In the rows, 128 means zero.
These are runs of 6 systems, one row a step. Runs of the same system follow the same rule from any start.
Runak, run 1 (11 x 20):
[[138  92  84 152 110 151 167 160  85 103 179 147 109 153  82  92 134 132
  128 148]
 [149  76 162 130  70 145 193 131 118  91 146 129 103 146 127 162 131 103
  167 138]
 [135  96 175 117  94 143 144  92 153 178 137  80 153 125 143 177 140  75
  134 149]
 [123 116  84 114 124 163  80 123 131 213 112 123 134 128 159 139 161  86
  104 143]
 [139 104  72 121 120 144 111 186 109 183 123 174 135 134 167 140 134 181
  120 113]
 [117 144 137 110  86 159 184 164 122 145 144 137 144 157 136 117 103 211
  147 115]
 [107 150 189  90  71 165 140 104 143 114 124 118 101 181 137 100  87 128
  122 127]
 [128 119 157 103 105 123  51  73 173 119 151 141 125 132 161 135  82 100
  111 124]
 [122 166 108 157 163 138  71  89 153 141 167 176 155  85 172 139 130 128
  149 123]
 [151 195 142 154 175 152 130 139  98 120 102 172 134 111 158 126 166 177
  127 117]
 [157 175 153  98 139 115 137 156 130  71  93  93 137 132 115 126 149 189
   93 104]]
rital, run 2, 11 rows:
[[ 98 121 111 100 146 170 164 136 178  90 136 115 110 171 123 140 143  68
  177 123]
 [128  99 152  73 159 143 134 103 174 171 103  90 163 122 136 185 147 110
  126 123]
 [104  94  57  76 145 161 127 117 104 174 113 128 146  93  97 126 140 159
  128 147]
 [112  96 119  93 137 138 147 175 102 161  82 197 113 156 147 134 102 165
  122 100]
 [121 140 184  98  79 128 135 117  83 138 114 140 173 127 124 124  74 173
   89 111]
 [ 84 154 124 128  79 149 147 114 111 118 163 178 126 133 101  61 112  93
   82 131]
 [162 108 182 148 106 129 138 123 158 120 163 195 106 140 149 136 159  79
   78 116]
 [171 140 147 138  95 143 163  98 153 116 189 122 137  80 131 146 181 162
  128 148]
 [122 169 107 145 139 146 183 157 172 147 124 119  73 130 140  96 190 151
  148 142]
 [162 135 150 109 137  89 112 154 160 150  71  78  86 124 144 131 155 167
   92 122]
 [113 129  70 125 111  57  93 132 132 129 125  96 126  74 110  97 102 178
  116 134]]
tok, run 3, 11 rows:
[[165  94 124 117 108  86  66 110 138 157 147 134 130  90 124 122 135 149
   53 135]
 [119 164  60 141  96 122 114 158 144 121 155 115 106 115 139  84 126 194
  150 133]
 [131 161 187 169 115 107 164 175 121 157 101 143 101 174 162 109 113 155
  122 108]
 [140 157 191 146  94 117 106  82 105 111 136  60 146 132 109 122 104 111
  106 147]
 [122 148  93 172 166 119  52 125 141  89 155 116 136 142 147 133  97  89
  175 124]
 [168  94 142 158 178 103 113 149 100 145 152 179 168 123 130 160 112 179
  115 104]
 [147 164 119 119 151 169 153 129  92 108 124  79 153 117 101 128 156 208
  150 144]
 [103 159 149 110 200 130 140 151 161 115  67  96 106 170 136 136 128 110
  155 106]
 [105  81 158  97 159  87 116  85 137 171 111 105 170 110  93 148  87 111
   98 128]
 [ 83 112  51 120 137 143 109 101  90 135 131 129 131  93 108 115 102 129
  181 158]
 [116 111 130 123 125 126 179 163  91 115  79 207 110 124 150 147 123 128
  151 101]]
nikud, run 4:
[[127 181 184 102 160 162 162 101 107 120  70 148 105 127 124 111 158 144
  104 130]
 [107 151  96  81 150  92  94 136 173  76  85  84 117 115 108 108 139 102
   99 110]
 [116  67  91 144 142  52 142 141 156 158 159 135 140  92  89 124 124 111
  102 124]
 [141  99 130 155  95 133 177  93  71 127 149 175  99  80 108 120 138 147
  147 165]
 [123 183 144 141  94 144 166 145 105  53  88 130 103 131 154 135 142 104
  168 115]
 [121 161 164 140 133  91 135 159 134 128  97  67 185 146 114 145 131  91
   92 101]
 [156  91  90 137 124 123  91 117 107 158 163  70 138 123  80 112 151 115
   83 163]
 [175  69  85 147 104 140 122 162 117 104 164 151  80 138 141 146 147 142
  158 143]
 [140 127 183 126 104 139 190 150 124 132 114 123 147 145 160 181 111 175
  183 113]
 [ 94 170 153 107 126 172 121 103 118 179  82  55 140 156 138 125 121 110
  140 145]
 [131 101  82 113 132 120  33 144 123 150 106 118 122 154 140 127 111  81
   93 123]]
sez, run 5:
[[157 108 157 119  65 131 121 147 150  98 128 126  72 174 146 120 143  75
   93 125]
 [141  98 133 108  57 107 124 144 171 170 158  93 173 118 150 170 132 124
   98 115]
 [131  98  61 143  97 138 107 147 115 191 127  76 106 130 137 123 156 122
  139 165]
 [163 112 140 128 101 126  83 164  90 171  84 143  88 163 170 127 116 167
   98 125]
 [113 163 129 100  95 135 117 158 132 157 121  74 172 152 144 124  87 203
  127 111]
 [ 93 164 128 166 150 148 108 123 128 186 140  79 123 180 126  83  99 116
  146 153]
 [144 130 173 153 141 137  54  78 101 154 160 161 139 138 139 115  81 142
  106 140]
 [129 170 107 121 151 168  83 103 145 104 162 124 165 114 160 149 107 181
  183 122]
 [125 181 147 158 213 168 138 121 142 150 114 139 122 139 153 133 171 121
  160 134]
 [143 149 159 105 204 122 106  85 122 118 100 150 137  93  94 117 145 147
   72 125]
 [ 97 137  89 105 191  86 112 118 179  72 127 131 122  98 108 120 105 141
  160 111]]
rital, run 6, 11 rows:
[[172  97 146 145 119 178  96 144 105 129 134 109 120 190 162 174 133  92
  158 138]
 [122 142 104  80  93 179 115 129 153  85 154  73 169 144 137 158 120 134
  174 127]
 [ 78 135 104  95 152 164 122 130 186 189 132 109 144 167 144 126 118 104
  145 121]
 [148  71 132  64 140 168  75  98 124 180 112 130 123 143 134 147 119 145
  102 144]
 [105 102  89  71 108 156 122 115 127 111 141 186 132 111 131 123  85 188
  152 120]
 [ 89 162 183 121 136 150 148 112 136 167 115 191 134 148 157 111  87 149
  127 106]
 [141 154 178 100 119 162 111  72  98 112 126 155 125 124 103  93 131 129
   61 140]
 [125 131 116 116 137 128 147 124 167  72 176 206 104 110 104  91 149 125
   89 112]
 [156 122 198 162 160 102 185 111 174 154 159 161 116 113 131 140 157 149
  119 124]
 [149 145 141 136 131 131 176  97 109 119 114  95  80  89  96 101 180 166
  125 169]
 [120 149 102 125 139  73 161 170 156  86  74 131  73 105 128 108 168 125
  119 110]]
gora, run 7 (11 x 20):
[[177  78 111 114 155 125 112 179 150 147 136  83 133 154 139 172 133 191
  150 123]
 [119  81 129  94 118 122 145 130 130 181 110  58 118 150 108 132  91 179
  152 152]
 [ 71 108 115  80 122 116 113 110 111 153  58 106 102 136 117 111  67 112
  138 137]
 [ 68 135 118 109 124 112  98 118  97 140  98 179 171 118 134 121  60 104
  115 100]
 [ 96 158 115 156 148 166 127 109  92 152 166 207 164 126 126  98 112 125
  121 125]
 [146 167 140 139 156 203 137 133 116 100 155 188 109 170 135 102 162 140
  122 124]
 [160 147 153  83 126 184 149 135 186  80 163 131 132 157 137 143 171 143
  117 111]
 [142 105 148  89 137 122 141  99 226 147 155 107 111 112 134 146 167 134
  117 134]
 [150  82 142  99 133  72 124  99 154 152  91 131  79  70 128 139 143 162
  103 145]
 [112 110 104 112  91  65 167 142  94 124  81 140 123  60 110 127 124 163
  118 124]
 [ 77 154 122 165 105  77 191 162 100 137 104 138 130 121  97  83 118 108
  111 117]]
Runak, run 8, 11 rows:
[[169 126 141 156 115 154 118 128  93  65 161 114 153 144 113 155 157  65
  120 133]
 [169 104 126 141 159 138 140 152 172 117 152 108 140 139 135 181 194  78
  133 124]
 [154  90 118 117 176 149 158 134 157 190 131 115 108 127 119 140 196 142
  115 154]
 [130  83  86  74 109 141 156 139 114 165  84 118  87 104 118 127 156 173
  131 152]
 [ 80  96 115  84  74 102 165 146 123 165  80 122 127 119 140 139  81 151
  152 119]
 [ 65 130 143 122  82 121 131 110 106 182 128 129 159 149 121 102  52 115
  121 126]
 [111 139 122 143  80 157  78 122  84 122 157 171 148 160 138 104  82  84
  108 121]
 [160 140 140 161 105 153 104 147 131  89 192 182 163 147 167 152 126 114
  131 103]
 [170 167 178 146 147 180 152 123 166 121 178 139 143 146 154 149 184 141
  126 125]
 [173 146 155  87 145 163 118 116 171 126 108 113  85 130 146 129 196 148
   98 135]
 [138 116 108  74 143  91 105 127 192 141  94 113  93  86 147 135 145 180
  121 126]]
sez, run 9 (11 x 20):
[[148 103 132 145 164 181 110 113 111  93 200 141 164 171 100 143 115  92
  139 133]
 [172  88 146 102 167 195 115 105 146 100 168 140 129 153 129 173 154 114
  144 136]
 [145  94 135  61 172 170 133 109 173 137 104 126 122 125 137 173 168 118
  130 126]
 [101  89 100  61 175 124 136 129 159 171  75 142 114 107 121 137 147 119
  109 122]
 [ 82  84  89  83 141  96 153 142 131 161  92 177 101 111 106 101  98 151
  113 120]
 [ 79 115 117 112  91 120 188 140 118 132 128 180 102 130 112  84  82 163
  139 121]
 [ 88 161 153 131  54 152 188 112 119 116 156 167 112 139 125  81 105 118
  132 131]
 [115 169 142 141  51 157 136  98 141 113 179 154 131 120 142  97 145  78
   96 132]
 [154 152 103 151  83 140  97 125 165 125 185 141 134  98 160 126 184 102
   94 130]
 [184 136 100 157 120 114 108 156 159 146 144 117 106  99 162 137 204 159
  104 138]
 [170 139 132 132 131  84 120 156 149 148  90  76  84 107 142 125 170 188
  104 138]]
nikud, run 10 (11 x 20):
[[ 97 137  65 138 184 133 108  92 157 147 166 127 165  81 108 125 142 113
  151 145]
 [138  99 111 136 187 145 151 137 101 129 117 224 108 113 122 132 166 114
  115 123]
 [116 141 135  64 135 144 167 115 113  52 101 153 149  95  99 140 124 155
  132 104]
 [ 68 143 109 106 139 123 191 134 169 123 120  98 139 131  92 110 148  60
  131 122]
 [137  67 141 118 110 100 134 105 108 143 115 158 126 100  99 137 147  56
   63 136]
 [142 126  92 120  46 127 134 118 118  78 160 140 147  67 135 145 154 123
  131 132]
 [124 161 134 164  88 140 205 188 132 143 135 136 138 145 154 134 177 110
  129 111]
 [160 133 180 100  86 141 144 138  90 144  89  92 127 149 110 121 151 140
   59 131]
 [135 120  81 100  64 119  92 149 156 108 137  48 104 144 125 109 131 129
  123 142]
 [146  70 131 169  89  86 138 174 147 188 154 126 114 150 158 148 113 134
  137 126]
 [148 135 174 138  74 150 122  96  78 166 129 118 123 120 155 136  99 192
  148 156]]
tok, run 11:
[[137 138 146 124 113  76  76 109 130  65 122  72 111 123 110 109  75 149
  124 129]
 [ 97 147 122 179 149  96 118 146 149 135 167 119 176 139 146 141  67 139
  186 105]
 [153 126 161 177 171 150 121 122  44 162 121 146 162 143 117 141 116 148
  126 141]
 [154 155 128 104 162 144 111 115  92  36  94  95 136 115 106 150 132 145
  157 128]
 [ 97 139 129 109 197 116 144 147 184 119 121 120 181 140 125 161 116 117
  151  84]
 [115  87 120 107 188 147 136 103 100 201 125 122 156 130  77 123 123 138
  104 152]
 [109  96  90  83 141 137 136 105  98  90  76 124  70 103 102 120 122 143
  171 154]
 [ 82 118 141 100 101 104 196 138 158 130  93 161 146 101 152 169 115 106
  160  99]
 [ 96 127 123 121  97 164 158 102  91 185 129 141 175 114 106 123 151  67
   92 142]
 [132 105  81 103 117 155 106 126 108  72 119 165  73 133 110  98 153  74
  102 138]
 [137  85 131 108  87 101 174 151 190  96 176 175 119 118 129 141 135 131
  117 101]]
gora, run 12, 11 rows:
[[146 173 154 113 144 179 153 112  66  88  82 132 117 123 108 116 169 143
  110 139]
 [110 148 102  99 162 130 164 167 171  71 126 123 167 138 104 142 158  90
  122  89]
 [146  86 181 155 175  91 142 109 181 158 178 135 139 141 105 142 128 103
   97 126]
 [169  69 142 121 120 130 124  69  90 104 129 134  81  93  96 135 144 125
  124 174]
 [121 105 108 115  85 118 181 160 115  94  84 151 115 100 152 174 146 106
  173 114]
 [112 138 158 155  97 104 172 159 122 202 114 111 176 134 141 144 145  91
   92 115]
 [139 113  87 144 129 131  81 126  92 144 135 113 116 135  89  87 154  81
   64 157]
 [149  81  83 137 109 115  96 179 121  68 158 163 107 163 134 130 101 117
  142 106]
 [133 116 166 153  54 144 160 130 136 156 185 117 147 157 159 151  93 146
  163 133]
 [118 161 129 126  96 176 102  92 131 170 105  81  87 137 162 114 154 104
  141 170]
 [134 149  80  96 130 117  46 164 145 118  81 123 136 124 175 149 131 129
  109  99]]

Name the system that made each run.
run 13:
[[115 172 124 169  95 104 154 176 106 106 137 104 111 166 103  63 114 149
  109 123]
 [112 177 145 149 104 114 100 121 147  67 161  81 116 165 114  88  93  96
  129 127]]
 : gora
run 14, 2 rows:
[[105 173 172 118  54 163 177 119  97  99 100 149 101 137 146 106 117 124
  142 130]
 [108 180 165 127  92  98 109 143 153 106 106  84 142 156 141 113 117  72
   90 101]]
 : nikud
run 15, 2 rows:
[[139 130 119 137 135 127 117 113 125  77 186 219 129 103 120 106 120 161
  110 116]
 [136 179 174 138 116 134 185 102 137  60 140 164 130  86 133 138 157 134
  144 119]]
 : Runak
run 16:
[[128  90  59 137 172 106  55 113 145 162 149 121 141  95 121 140 133 101
  126 142]
 [121 126  71 168 174 141 154 160  84 150 123 172 126 110 132 129 146 161
  174 134]]
 : Runak
run 17 (2 x 20):
[[111  82 129 157  89  99 188 130  97 138 146 164 159  97 104 147 127  71
  123 126]
 [126 121 132 156  72 142 179 141  94 163 142 131 163 124 115 137 168  61
   94 136]]
 : Runak
run 18 (2 x 20):
[[158 131  86 153 138 142  73 132 155 114 186  72 124 145 138 131 123 166
  173 149]
 [156 101 150 160 192 138 135 160 141 177 133 146 106 172 163 157 126 162
  171 126]]
 : nikud
run 19, 2 rows:
[[144 134  91 173 149 126 148 128  85 130 144 173 123  79 105 108 194 117
  101 144]
 [173 125 130 159 127 121 169 199 110  72 133 146 102 160 118 123 174 134
  111 107]]
 : gora
run 20, 2 rows:
[[162  96 137  73 139 138 111 150 113 144  81 172 145 119 149 172 151 150
   77 100]
 [ 93 123  63  68 149 134 154 177 158 137 112  91 139 143  99 113 132 170
  133 115]]
 : sez
run 21:
[[118 171 107 111 168 141  52  97 187 130 139 127 155 112 162 136 143 103
  120 113]
 [143 156 112 144 213 127  99 142 138 139 118 193 111 115 149 115 150 173
  118 115]]
 : Runak
run 22, 2 rows:
[[115  71 111  81  82 111 127 104 132 144 109 112 119  91 140 165  87 154
  175 143]
 [ 82 136 113 129  95 150 157 151  90 174  67 145 118 138 171 142 117 103
  175 129]]
 : sez
run 23 (2 x 20):
[[118 158 173 128 120 157 163  74 102 135 114 123 165  84 148 168 122 159
  178 143]
 [107 179 110 125 192 155 143 134 121 150  66 118 136 107 134 134 186 107
  137 129]]
 : gora
run 24, 2 rows:
[[ 87 175  84 165 132 106  80 108 116 135 119 171 119  85 152  93 110 118
  145 134]
 [147 194 135 175 143 132 104 156  90 101 135 174 152 125 157 115 120 181
  126 102]]
 : gora
run 25, 2 rows:
[[116 117 153 151  72 119 179 156 104  98 107 159  69 151 150 116 105 108
  165 125]
 [113 178 168 135  44 137 135 123 123 131 121 102 169 134 155 135 129  78
  100 117]]
 : gora
run 26, 2 rows:
[[105 124 100 164 202 101 146 154 131 169 144 115 188 129 108 148 114 144
  158 114]
 [120 131 118 130 165 180 165 136  59 126 118 130 116 171  74  84 139 132
  120 149]]
 : Runak
run 27:
[[ 99 174 124  95 109 139 143 178 156 159  97  66 155 172 134 111 134 145
  100 107]
 [122  90 103  91  97 104  79 136 143 179 132  99 124 146 105  97 110 119
   57 135]]
 : rital
run 28 (2 x 20):
[[150 111 142 126 220 181 154 118 116 152 130 124 113 154  96 129 176 135
  127 152]
 [158  74 142  57 163 154 146 141 129  82  96 124 112 156  96 157 141 122
  113 118]]
 : gora
run 29, 2 rows:
[[116 117  85 170 101  89 119 178 157 103 144 153  88 146 154 114 124  73
  147 112]
 [168 131 178 171 111 106  95 119 136 150 139  85 162 119 176 192 124 119
  150 130]]
 : rital
run 30 (2 x 20):
[[119 131 142 148 157 152 159 129 137 179 120 118 182 125 146 180 174  69
  137 125]
 [158 114 102  85 127 178  96 122  80 148  98 136 157 108 126 149 176 121
   82 136]]
 : nikud
run 31, 2 rows:
[[125  98 185  96 175 158 146 115 120 152  90 174  82 178 126 119 112 115
  112 126]
 [101 133 128  60 117 123  77  72 161  82 115 113 143  96 127 141  85 121
  137 121]]
 : nikud
run 32, 2 rows:
[[143 113 136 154  98 166 164 151  73 172 114 141 164 130 156 179 161  96
  143 132]
 [141 146 119  88  87 191 114 150  70 120  95 103 166 150 137 151 144 130
  111 124]]
 : nikud
